In the data rows, 128 means zero.
Each row below has a hidden score, from 0 to 30, with 15 about the middle. What is it? The score is a weighted sum of the row's numbers plus the product of two more (or one squared), each taken from its middle value.
[125 108 107 129  99 129 101 121 123 144 117  93 143 143 104 157 124  98 174 125 111  62 151 151 142 185 114 131  98 179 178 130] ~ 13
[129 112 117 119 105 113 109 143 111 155 152  99 151 130  83 125 146 111 159 125  90  61 152 163 164 179  99 124 111 147 168 120] ~ 17
[119 175 108 192 165 101 102  68 148 142 101 158 116 102  98 158 145  96 108  94 125  97  99 130 148 184 173 122 147 113 129 111] ~ 25
[119 152 112 163 186  95 107 128 138 147 127 145 111  92  78 137 146 105  90 103 122 111 106 140 177 195 164 100 132 100 132 117] ~ 13
[126 126 138 197 146 160 126 112 140 131 121 162  88  85 119 123 120 122  97  87 114  87 112 121 151 151 190 170 116 119 130  95] ~ 14
[140  81 161 131  96 174 160 156 104 152 166 103 146 141  83 103 143 130 137  99  92  66 128 118 145 162 121 147 122 120 146  90] ~ 21
[139  91 152 144 141 109 160 123 128 165 131 109 145 144  62 137 143  68 127 126 127 105 111  81 131 189 171  81 169 131 146  63] ~ 17
[122 119 139 182 148 134 160 117 134 146 106 149 110 122 114 146 109  55 130 119 151 116 125  85 119 138 216 102 123 141 140  55] ~ 11
[140 115 117 167  92 152 173 149 106 131 100 136 107 117 169 150 114  92 145 121  79 113 152 155 140  96 144 160  75 169 145  69] ~ 16
[123 127 103 154 137 146 137 162 106 139 136 136  96  80 160 131 129 116 125 111  67 122 147 187 176 105 146 174  71 142 130  75] ~ 12
[135 118 100 141 142 173 132 151 130 114 103 150  71  96 101 161 122 134  75  86 156 160 107 148 164 186 128 124  83 110 149 167] ~ 19
[103 108 173 144 173 127 101 144 133 126 163  96 116  94 126  97 125 107  89 111 159 109 122 131 146 170 200 144 107 120 145 115] ~ 18
[117 118 165 118 109 105 126 144 107 170 174  93 184 162 100  91 153 110 134 126 116  78 127 131 127 159 123 126 123 114 139 110] ~ 14
[119 159  99 171 112 127  96 116 109 150 125 136 137 121 119 125 134 105 128 108  95  81 139 207 157 166 127 139  69 147 149 119] ~ 13
[127 159 116 199 114 145 105 103 133 132 112 170  99 102 142 135 122 115 121  94  92  80 126 170 144 133 157 173  87 130 143 102] ~ 15
[140  67 174 132 112 151 156 170 121 161 184 126 109 108 109  97 136 112 118 121  88  64 143 127 152 135 129 155 111 111 163  73] ~ 16
[127  72 149 109 131 112 141 184 125 161 175 128 100  96 135 121 131  82 127 144 100 100 161 140 159 124 156 133  93 132 165  58] ~ 13
[130  91 136 133 116 163 163 193 118 135 164 140 102  90 156 107 123 120 108 125  86 119 148 156 158  93 141 146  75 129 140  81] ~ 24
[139  69 156 112 134 162 176 208 111 154 180 132 103  99 116 101 134 126 103 116  99 110 148 111 158 118 134 125 106 109 141  72] ~ 13
[133  84 155 142 141 151 140 172 123 135 160 146  69  79 170 118 120 104 108 119 102 110 148 134 162  94 157 167  88 129 152  70] ~ 11
[131  62 171  94 149 107 149 191 126 164 185 121 100  99 110 117 137  90 117 140 114 108 150 118 161 137 141 111 114 123 165  66] ~ 12
[133 108 147 160 137 155 135 155 128 145 168 156  95  78 127 103 133 127 101 105  77  84 136 151 168 111 149 171 101 110 148  65] ~ 14
[130 118 162 178 130 159 140 135 131 141 165 160  96  92 122  96 130 126 106  96  91  68 127 132 143 116 166 178 122  98 140  69] ~ 15
[119 136 173 144  88 121  90 124 132 158 141 134 157 139 171 101 120  92 142 125 118  76 145 179 114 109 128 167  86 141 140  94] ~ 13
[126 143 141 123 100  98 103 152 117 151 155 147 122 111 185 118 128 111 131 139 102 112 158 203 143  88 110 153  64 116 144 110] ~ 21
[127 142 162 172  96 108 116 108 137 158 147 162 154 145 116 107 131  95 139 120  93  52 131 148 110 131 135 137 135 103 160  77] ~ 17
[141  78 152 122 136 140 162 181 122 162 193 141 102  95  96 105 136 119 111 126  83  87 139 117 167 126 132 134 125 100 154  59] ~ 14
[130 113 162 128 106 156 131 156 117 115 127 125  96 115 211 122 107 128 126 136 125 132 148 150 112  71 144 187  78 138 124 121] ~ 17
[133  68 188  93 101 149 159 164 108 127 139  86 125 165 171 129 123  95 146 141 157 134 138 108  91 104 135 148 107 157 130 110] ~ 7
[132  64 158 117 133 156 174 197 106 145 175 109 109 103 134 114 130 101 110 120 111 117 145 130 159 126 154 131  91 135 141  59] ~ 17
[130  96 161  93 108 147 127 162 106 124 139  87 107 122 201 129 125 122 131 134 113 140 149 178 134  94 117 178  66 164 125 135] ~ 15
[132 107 142 179  95 148 161 129 104 156 113 118 135 146 131 139 120  70 145 123 119  66 137 130 125 144 159 145  91 158 139  74] ~ 11
[128 103 181  97 124 141 134 153 135 116 162 134 114 131 195  84 119 149 101 135 167 161 123 108  97  71 135 157 114  94 114 144] ~ 11
[124 118 163 172  96 149 116 132 121 134 147 124 134 127 167  97 128 132 132 116  91  58 138 158 120 111 136 187  88 148 140  93] ~ 15
[131 102 152 131  96 161 126 166 102 140 172 120 131 111 155  93 135 141 125 114  79  86 148 173 152 103 110 182  76 131 143 106] ~ 18
[128 126 132 181 137 169 128  91 147 114  93 161 105 129 101 136 109 139 100  87 173 116  94  84 110 171 177 129 135 112 142 144] ~ 18
[145  81 128 104  82 177 146 136 132 108  97 139  96 160 142 153  93 121 126 131 178 144 134  95 101 151 107 128  92 138 180 163] ~ 16
[129  97 129 152 112 179 179 148 102 104  97  97 128 136 152 138 108 101 159 145 128 130 152 109 110  91 144 173 118 173 100  90] ~ 6
[144  81 138  81 102 125 167 144  98 138 104  66 149 178 126 165 129 100 179 143 115 133 150 121 112 138 104 123 130 191 125 118] ~ 10
[132 103 125 106 126 124 154 123 101 109  92  69 123 138 174 179 116  92 182 158 132 152 161 122 113  95 138 131 128 209 113 110] ~ 10
[135  92 124  96 115 138 157 136  93 114  95  63 131 146 173 173 121 110 180 147 126 143 154 127 119 111 121 142 105 206 119 123] ~ 10
[141 132 145 156  97 147 184  83 113 127  96 111 172 175 107 122 127 124 162 130 116 115 117  75  86 120 133 135 181 147  93 104] ~ 15
[144 114 100  98 112 181 174 187 115 104 126 157  95 120 132 124 104 155 103 134 144 184 133 149 133 102  65 118  93 107 143 157] ~ 12
[126 132  93 102 144 100 162 163 130 156 163 162 142 129  74 104 139 127  97 142 130 174 125 137 156 143  88  50 135  68 136 119] ~ 15
[109 129 153 148 184 124 109 133 156 106 152 144  93  82 164  97 126 147  79 129 164 154 111 109 130 100 199 141 127  82 114 119] ~ 14
[114  99 184 120 166 135 115 142 139 110 150 108 134 134 131  75 128 149  87 116 201 144 105  69  97 141 176 141 156 107 103 149] ~ 6
[123 136 125 118 183 127 112 152 132 111 147 144  63  71 178 123 126 136  77 119 150 175 125 160 162  99 154 141  81 105 118 154] ~ 10
[115 158 146 172 197  83 119  83 159 144 134 160 116  94 106 123 145 109 100 122 130 111 105  96 132 138 196 117 176  90 101  91] ~ 14
[132 164 117 173 172 113 140 105 140 150 130 170 102  86  64 128 149 125  94  99 111 118  96 115 164 169 156 100 161  78 129  99] ~ 20
[154 158  86 106  83 139 173 175 108 126 117 179 142 150 108 137 128 139 127 147 108 186 133 140 128  96  53  72 122 110 108 130] ~ 14
[139 145  82 123  88 139 148 165 124 144 145 183 129 122 135  93 117 130 121 129 108 159 139 182 162  99  73 101  77 100 136 117] ~ 22
[130 129  80 141 145 141 124 132 143 113 103 186  62  92 118 163 103 111  89 109 170 180 125 129 152 168 138  95  91 113 162 155] ~ 18
[122 121 107 126 156 148 121 147 134 116 116 142  75  98  99 151 128 132  75 106 183 158 111 119 152 200 164  81 101  97 159 167] ~ 15
[120 139 144 167 169 143 126 130 140 123 132 163  78  90 158 118 127 123  65  96 152 149  96 131 133 144 193 153  85  93 119 119] ~ 11
[146 138 128 127 125 105 153 165 105 178 152 150 114 107 112 139 158  72 109 111  62 111 129 192 181 151 119 135  77 114 142  61] ~ 13
[134 146 161 110 125  89 123  84 151 147 100 163 129 184 124 149 131  85 106 127 186 169  91 103  80 168 138  80 132 104 135 149] ~ 21
[141 130 145 104 144  94 145 138 138 168 137 161 131 157  69 131 144  77  87 122 161 150  95 118 134 195 134  61 119  86 147 108] ~ 14
[147  93 162 124  98 133 153 167 105 179 167 135 113 126 115 124 144  90 121 104  75  80 136 164 164 153 119 145  75 116 161  74] ~ 18
[152 138 137 153 132 105 174 122 126 187 136 179 123 130  66 141 142  71 114 121  90 111 108 117 148 159 141  79 139  97 137  47] ~ 17
[141  81 109  92  98 165 140 164 125 107 107 137  90 135 143 162  95 107 124 130 163 166 145 137 125 147  87 123  72 155 187 160] ~ 21
[144 122 113  88 104 111 175 163 130 146 129 169 155 163  96 127 121 110 139 164 122 164 142 112 107 107  66  60 156  97 138 110] ~ 12
[144 123  97  76  99 126 167 184 119 134 136 162 125 144 114 127 116 125 140 158 105 183 154 143 142  91  50  76 110 124 140 132] ~ 13
[156  91 130  95  86 151 197 163 119 140 143 143 152 170  70 112 130 125 143 152 115 141 130  86 115 121  81  88 157 109 129 101] ~ 13
[135  68 161 103 106 163 151 138 136 106 119 142  95 153 146 125  92 121 123 142 199 152 130  65  84 127 142 118 122 127 166 147] ~ 11
[147  97 140 134 143 134 215 175 107 157 136 157  78 105 133 153 125  55 110 135  99 151 142 123 153 117 154 105 103 124 122  31] ~ 11
[142 122 118 122 173  86 180 166 115 180 130 142  94 107  89 155 149  57  99 131 107 154 122 136 171 171 156  73 115 108 135  51] ~ 12
[138 140 143 184 132 125 185  87 130 156 101 179 105 129 108 166 123  66 128 115 112 114 113  87 119 134 187 117 147 123 125  34] ~ 17
[132  98 151 125 103 131 101  92 156 120  95 149 106 156 126 171  98  88 124 126 198 127 118  95  90 182 142 104 117 141 188 160] ~ 25
[149 146 133 157  91 161 157  68 152 116  74 185 108 159 132 144  97 111 128 119 157 143 106  92  79 122 130 121 156 118 130 137] ~ 16
[140 101 125 111  81 172 152 160 122 107 120 151 112 130 179 116  96 148 128 139 145 178 144 126 103  80 109 131  93 138 130 144] ~ 19
[140 102 109 136 107 162 177 115  92 112  72  76 121 148 129 185 118  96 180 132 117 126 152 109 113 143 128 145 126 214 130 102] ~ 14
[151 105  88 118  89 162 198 183 106 139 125 166 122 133 116 145 113 128 131 140  94 170 153 126 143  98  57  92 110 141 124  88] ~ 16
[150  76 107  93  89 199 170 180  98 103 138 103 117 130 114 131 118 142 153 124 111 146 155 130 149 117  77 137 108 152 142 128] ~ 16
[141 112  87 131 104 192 189 178 111 116 124 164  96  99 121 133 114 148 132 129  80 148 152 140 166  89  89 128 105 128 120  98] ~ 21
[147 134  38 139 133 144 193 158  83 122 100 131 126 117  97 160 121 111 163 141  77 164 154 156 163 115  99  91 120 163 116  86] ~ 10
[150 156  98 163 105 149 195  97 120 140  95 175 148 157  75 141 131 131 134 112  94 141 103  93 118 119 107 102 190 105  88 104] ~ 16
[147 112  83 108 104 171 188 120  98  97  69 111 136 164 111 171 109 133 158 135 138 184 133 108 113 134  96  97 131 162 118 167] ~ 14
[146  86 121  94 136 148 182 145 129 119 134 130 127 157  59 131 124 145 127 138 159 165 111  39 114 159  95  75 187 107 129 142] ~ 18
[142  98  85 124 142 140 165 139 157 102 106 200  70 111 106 155  97 123 106 148 160 178 131  72 125 121 122  71 151 110 170 127] ~ 27
[140 116 138 177 148 195 176  95 130  95 112 144 102 118 113 130 118 172 104  94 132 126 100  61 113 115 152 167 179 116  87 122] ~ 19
[150 122  82 155 126 173 178  87 128 107  49 158  90 143 103 193 100 116 140 115 149 173 107  76 104 157 131 105 158 150 127 132] ~ 29
[156 119 107 147  76 181 157  95 136 107  67 170 100 165 117 170  98 129 136 104 146 136 116 103  94 148 105 130 122 138 159 154] ~ 23
[138  60 161  99  77 168 138 160 127 123 136 118 107 153 135 128 100 112 143 135 146 107 145 125 115 138  98 135  90 153 195 141] ~ 15
[146  65 135  74 107 154 160 212 110 140 164 128  97 110 131 126 123 124 118 131 113 135 147 136 161 133  80 134  83 123 174 117] ~ 13
[149  77  88 106  99 160 184 162 134 121  82 156  92 142  96 178  92  94 137 148 147 161 142  91 124 156 104  86 122 152 181 117] ~ 18
[145 120 119 151 117 159 170  75 136 111  77 137 121 166  83 163 105 108 156 120 154 129 111  55  87 160 140 109 187 151 126 126] ~ 17
[148 114 105 123  73 160 135 115 133 108  79 167 106 163 140 163  86 108 150 131 161 142 138 119  97 144  91 115 107 151 174 150] ~ 15
[144  87 118 100  68 151 132 134 122 131 100 118 134 163 103 165 109 106 166 128 140 101 144 127 116 174  90 107 105 175 192 146] ~ 16
[148  70 116 110  84 161 138 157 138 135 118 151  92 141  94 141 100 100 129 131 140 108 142 121 135 184  97 102 101 144 209 129] ~ 14
[137 109 139 141 117 139 128  76 155 126  89 135 123 167  79 154 108  99 143 123 171 100 111  66  91 185 153  98 171 142 168 135] ~ 20
[149  45 150 133 106 182 167 150 131 133 143 129 102 127  72 126 117 112 130 114 132  84 130  73 129 174 142 127 135 130 184  96] ~ 15
[147  75 136 131  81 203 150 149 114 113 116 122  86 123 138 148 105 122 140 104 112  99 145 137 135 143 115 170  74 167 175 127] ~ 16
[154  74 117 120  76 188 158 136 102 124  93 106 121 161 105 164 111 113 155 108 125 116 139 123 124 170  93 129 100 180 168 141] ~ 17
[141  90 152  97  74 165 149 138 115 121 108  99 131 174 158 153 102 117 162 135 141 128 146 127  93 116  99 146  93 167 149 146] ~ 14
[136 110 134 133  87 149 126 130 119 107  97 126  96 134 203 162  97 120 148 134 131 133 154 149 107  87 129 164  77 180 141 136] ~ 14
[140 106 109 183 104 198 149  98 128 108  82 145  92 125 106 166 104 121 136  87 127  90 121 109 127 167 146 150 122 163 158 123] ~ 18
[148 118 140 124  72 138 151  89 137 117  85 142 147 193 116 157 101 111 154 132 156 131 121  85  78 148 103 100 149 149 147 149] ~ 18
[150 113 117 103  80 141 155 103 135 125  89 135 147 191  84 154 112 109 160 136 151 130 122  79  90 157  99  89 163 149 151 157] ~ 14
[149 125  59 102  86 156 151 136 116 113  77 153 108 140 110 178 107 116 145 128 133 165 140 152 137 159  60  92  94 161 172 177] ~ 18
[144 158 121 146  81 113 139  81 147 129  87 174 143 179 109 143 103 106 161 136 130 117 120  90  82 132 110 100 177 138 146 118] ~ 16
[144 104 117 118 120 180 157 165  97 107 111 121  78 102 193 155 112 132 129 121 114 167 147 161 142  89 123 169  63 149 118 123] ~ 13
[141  89 148 122 102 202 184 169  95 110 126 108  99 132 178 124 116 135 124 117 133 145 133 122 116  90 139 165  84 137 122 115] ~ 14
[135 107 131 145  68 186 160 129 106 132  93 160 142 168 137 117 102 107 135 110 152 129 119 137 104 135 123 121  96 149 145 111] ~ 10
[134 151 136 197 136 106 148  82 144 141 111 176 132 127 110 132 119 102 133 126 109  94 120  94 100 123 170 124 179 110 116  65] ~ 15
[139 107 133 152  78 167 161 158 120 154 155 154 149 136  87 111 130 139 134 113  65  71 132 156 136 128 107 124 116 112 152  78] ~ 28
[130 113  65 133 141 114  97 121 130 126  83 111  97 108 103 195 116  80 159 127 121 110 155 147 158 193 130 118  99 192 189 139] ~ 28
[136 122 119 131  82 143 158 140 123 137 113 160 176 180 107 108 101 116 135 152 143 141 137  91  97 107  91  90 139 126 146 114] ~ 18
[133 119 145 151  75 151 136 113 125 116  91 138 140 166 167 139  97 119 157 140 136 118 142 131  77  94 121 142 116 159 144 115] ~ 14
[126 170  83 195 138 105  96  70 148 130  82 180 105 110 124 168 111  91 141 126 126  97 132 133 133 144 163 130 131 142 152  88] ~ 24
[135 123  67  91 104 137 126 167  96 135 119 110 118 119 113 187 128 109 151 126  92 138 160 211 171 159  74 117  77 165 150 140] ~ 12
[121 147 131 177 148 123 117 134 127 145 167 142 113  78 146 115 144 139 116 110  56  87 134 156 165  95 157 172 116 113 113  71] ~ 16
[109 124 141 156 160 114 100 140 123 151 176  92 143  94 127 104 156 134 127 120  78  59 137 133 157 126 160 174 135 127 113  94] ~ 10
[121 135 122 171 149 137 125 137 113 138 167 107 145  89 103  91 151 172 127 107  66  68 130 139 167 112 132 172 148 118 107 107] ~ 15
[130 139  88 123 126  91 112 109 156 130 124 160 157 148  76 125 115 122 141 159 158 101 136  85 107 156 101  67 180 118 170 140] ~ 22
[128 142  81 149 134 172 122 140 100 123 130  97 149 105  74 119 144 177 135 100  80  86 123 148 181 162 101 142 133 136 127 145] ~ 14
[114 160 103 170 128 158  99  93 110 112 109  89 161 113 103 129 134 172 155  96  91  77 127 146 146 150 136 169 143 166 100 158] ~ 19
[113 140 128 165 136 141 111 105 106 121 142  78 156 104 119 117 153 173 153 108  71  66 136 148 149 123 138 192 147 151  92 125] ~ 18
[108 139 155 150 148 111  82 136 129 133 171 106 137  88 165  96 148 137 123 119  90  80 145 165 149  94 158 186 113 128 117 102] ~ 13
[120 126 144 133 139 129 104 149 112 139 170  77 145  99 149  93 152 153 140 118  63  81 146 166 164  99 132 188 117 146 104 104] ~ 15
[117 158 124 175 141 112 113 118 131 148 159 134 142  87 105 101 148 155 141 113  56  63 134 140 161 106 134 156 162 123 118  81] ~ 17
[117 148 121 151 122 102  98 125 121 152 157 104 171 115 109 100 150 144 157 124  57  55 152 164 155 121 109 155 144 139 126 104] ~ 16
[118 161 134 168 124 114  99  94 112 145 144 100 171 120 114 116 155 147 157 113  61  48 133 153 141 127 134 175 153 141 106 106] ~ 16
[121 129 138 122 117 111  90 140 106 147 157  75 154 115 149 119 150 137 157 123  69  72 151 184 158 118 110 179 101 163 129 120] ~ 14
[121 156  99 156 149 126 102 138 114 138 160 113 140  78 119 110 154 148 134 110  55  71 145 179 179 124 123 168 117 131 110 111] ~ 14
[125 133 118 149 132 139 111 156 116 146 167 129 135  86  97 106 152 144 122 110  56  63 138 169 181 131 122 166 114 120 142  97] ~ 13
[108 121  77 139 156 123  64 133 161 100 119 133  98  84 142 125 108 146 132 138 142 101 161 140 154 128 139 132 109 148 169 170] ~ 10
[102 126 147 137 155 110  81  82 154 108 126  89 155 134 128 116 122 163 157 146 155  85 139  83 102 119 148 141 181 148 120 150] ~ 14
[107 122  95 127 148 121  81 109 161  95 123 142 126 120 105 126 100 160 133 152 182 116 150  86 124 130 123  84 182 138 160 159] ~ 18
[115 119 138 109 112 100  95 126 156 125 147 146 169 144 124  76 120 158 134 162 153 114 145 113  97 101  96 100 160 100 158 160] ~ 14
[118 120 154  85 137  91 109 152 148 138 188 137 155 131 123  70 145 163 113 159 136 131 132 112 118  94  89 108 165  77 132 142] ~ 13
[116 130 150 105 183 110 117 158 144 117 172 147 105  91 155  85 137 170  90 149 149 170 125 119 134  65 127 130 147  70  96 138] ~ 10
[115  98 163  84 173 120 128 144 134 114 175  90 143 125 121  81 142 165 103 143 176 147 115  67 110 124 149 117 174 117 101 156] ~ 7
[108 157 135 167 192 126 101  92 152  95 117 134  96  85 163 122 124 160 105 125 159 153 107 104 120  93 191 155 156 113  82 138] ~ 11
[128 143 134  81 107 132 119 135 133 115 144 125 159 153 133  94 133 188 115 132 149 168 106 127 103 109  79 128 143  85 106 216] ~ 16
[133 182 106 108 118 134 116  98 128 100 107 145 140 153 146 124 134 180 119 118 156 198  98 127 109 109  86 128 132 102  76 216] ~ 13
[128 174 117 101 119 129 112 115 143  97 120 164 126 135 169 122 122 182 105 131 153 183 111 144 107  82  82 139 125  92  98 204] ~ 14
[128 130 164  82 134 115 120 122 144 121 165 134 156 152 130  78 139 169 114 146 159 152 110  80  93  98  99 112 182  83 105 169] ~ 11
[104 170 132 157 188 115  98  99 151 112 148 135 129  86 147  88 144 179  91 121 130 141 106 123 141  87 170 143 160  94  85 127] ~ 14
[ 96 155 117 153 148 134  76 137 121 110 132  81 141  95 160 115 136 158 134 114 113 101 138 172 152 116 155 177 110 156  94 146] ~ 17
[111 136 118 103 133 117  91 123 109 111 119  59 153 130 180 135 138 145 155 139 126 135 147 176 124 110 115 170 101 184 107 161] ~ 9
[117 127 145 102 126  97  99 108 124 127 118  55 178 164 143 110 144 139 165 137 139 112 132 133 101 134 120 142 150 169 103 169] ~ 9
[118 175 149 115 101  70  63  92 140 148 137 134 172 157 163 121 138 124 153 149 109  98 134 171 102  95 101 145 128 130 130 150] ~ 13
[113 139 162 129 168  70  87  82 171 131 150 142 133 125 142 117 125 120 130 165 153  97 128  77  94 100 160 130 190 106 135 111] ~ 23
[109 147  94 133 175  87  81  74 172 105  95 141 117 111 131 160 106 117 142 161 175 139 142  87 107 127 155  87 177 140 146 158] ~ 26
[111 106 107  94 170  84  91 118 163 113 121 115 123 120 100 155 111 134 145 167 177 133 147  66 122 153 128  74 176 141 165 166] ~ 24
[103  90 123  83 159  84  79 153 161 121 164 121 133 105 136 111 122 146 133 170 164 119 152 108 129 122 118 103 153 125 159 149] ~ 11
[119 180 133 141  98  92  57  74 144 132 129 143 170 149 152 109 127 151 150 137 116  91 130 158 101 106  98 151 131 122 141 170] ~ 18
[117 195 133 137 109  79  64  95 151 136 148 161 148 124 173 107 133 143 132 134 106 100 132 181 120  83  99 158 118 106 131 151] ~ 17
[123 178 134 111 101  74  63 110 149 144 157 149 163 136 161 103 139 145 138 140 111 107 133 181 119  93  71 141 122 103 136 164] ~ 17
[111 162 145 122 123  68  60 103 158 138 149 142 147 134 176 109 128 128 146 156 123  97 144 150 102  83 114 151 134 118 143 140] ~ 15
[125 139 153 112 180  89 112 130 167 127 178 172  99  97 159  99 127 141  95 153 140 148 122  97 119  63 135 120 166  76 123 112] ~ 22
[127 116 143 104 181  99 129 130 172 121 160 152 124 109 101  97 129 155  94 157 164 162 108  67 121 111 137  88 194  62 122 133] ~ 17
[122 111 176 114 169 108 130 135 165 130 180 153 122 109 126  75 130 160 102 149 141 129 123  65 106  85 142 120 184  64 122 116] ~ 14
[136 117 163  98 102 133 135 155 146 126 179 173 127 129 157  77 121 161 114 145 130 130 132 124 109  58  86 144 133  72 134 132] ~ 14
[119 174 145 123  85  87  68  83 145 137 132 136 172 164 139 106 129 147 149 140 129  91 127 155  97 120  91 136 143 118 137 176] ~ 17
[113 167 139 124 120  73  64 112 148 127 142 142 154 122 179 108 125 144 145 162 115 105 152 160 114  75 115 141 125 126 137 132] ~ 16
[108 155 118 100 156  64  73 125 161 138 165 131 166 123 119  89 144 159 133 158 137 136 133 123 126 105 109  91 169  99 115 154] ~ 12
[122 151 113  62 156  57  84 147 149 138 159 118 148 132 138 129 142 138 119 159 145 163 136 144 129 112  86  88 147  96 126 172] ~ 17
[112 161 127  74 132  62  76 116 151 125 135 120 153 142 162 128 133 138 132 161 156 161 133 154 110 109  91 102 142 113 128 185] ~ 14
[126 151 134 138  93 110  99  81 141 130 112 119 179 184 107 111 124 140 162 138 132  90 126 110  86 141 102 118 174 139 134 151] ~ 14
[123 185 116 121  97 103  61  95 140 116 123 139 136 139 192 124 125 142 138 131 133 134 134 181 106  90  95 162 101 131 126 189] ~ 13
[125 167 121  91 105 114 106 110 128 104 126 114 168 158 157 110 134 182 123 131 150 179 118 148 106 112  81 123 131 112  91 207] ~ 22
[123 151 132 147 120 173 118 111 101  96 110  96 148 142 173 101 129 182 125 112 121 138 120 157 114  96 136 189 118 139  62 162] ~ 20
[117 201 129 175 129 100 111  89 110 140 103 110 150 131 175 140 145 114 140 119  88 124 124 180 113  92 160 182 111 154  67 110] ~ 10
[121 197 138 166 146 100 123 105 107 134 129 121 147 115 178 124 149 127 124 116  80 131 124 187 128  71 164 177 121 126  60  87] ~ 15
[125 178 118 108 143 142 120 131 118 107 139 117 135 114 166  99 148 196 105 110 114 182 106 162 139  84  99 166 113 106  57 191] ~ 15
[138 177 128 124 102 141 118  86 136 123 132 134 176 168  92 104 144 191 125 101 116 128  87 122 108 141  75 138 165  84  97 191] ~ 18
[116 112 120 134 134 180  89 113 127  77 117  77 107 103 157 138 116 170 148 111 143 108 139 120 127 122 130 196 123 176 133 186] ~ 15
[112 163 102 135 185 104  80  73 147 107 122  87 144 106  97 132 149 182 141 121 132 115 109  93 136 150 139 134 200 128  98 181] ~ 19
[110 182  78 147 179 101  73  55 149 100  88  97 138 108 110 166 141 158 150 122 131 119 115 115 136 151 146 138 189 153 101 174] ~ 24
[122 180  86 172 160 125  94  37 145  97  71 111 126 114 104 177 135 154 149 108 129 114 107 104 125 156 151 148 185 156 101 168] ~ 28
[111 109  95 107 142 150  80 113 144  79 105  88 103 108 155 150 108 162 146 136 175 133 147 118 127 136 124 146 122 174 151 202] ~ 15
[119  98 139 103 138 128  86  97 139 102 111  59 140 149 137 144 123 143 165 139 168 107 136  88  97 149 136 144 159 175 134 180] ~ 13
[108 119 108  92 164  81  74  97 158 103 101  93 121 125 140 160 119 129 160 169 178 142 143  99 112 143 134 105 155 163 153 180] ~ 19
[106 123 138 132 167 110  62  84 158  96 110  82 133 120 132 136 122 149 145 138 172 111 124  81 107 152 162 135 178 156 129 174] ~ 16
[122 116 127 154 106 106 101  93 142 149 107 111 160 150  97 140 124  93 175 144 113  56 145 119 118 160 134 116 147 174 171 100] ~ 17
[120 128 121 148 145 108 113 146 128 153 177 117 146  93  82 113 155 139 136 131  58  60 143 141 170 135 118 140 149 120 134  87] ~ 15
[113 142 149 160 131 130 106 125 120 133 165 105 153 103 149 100 146 159 140 121  63  64 138 149 147  80 136 193 139 134 103  96] ~ 15
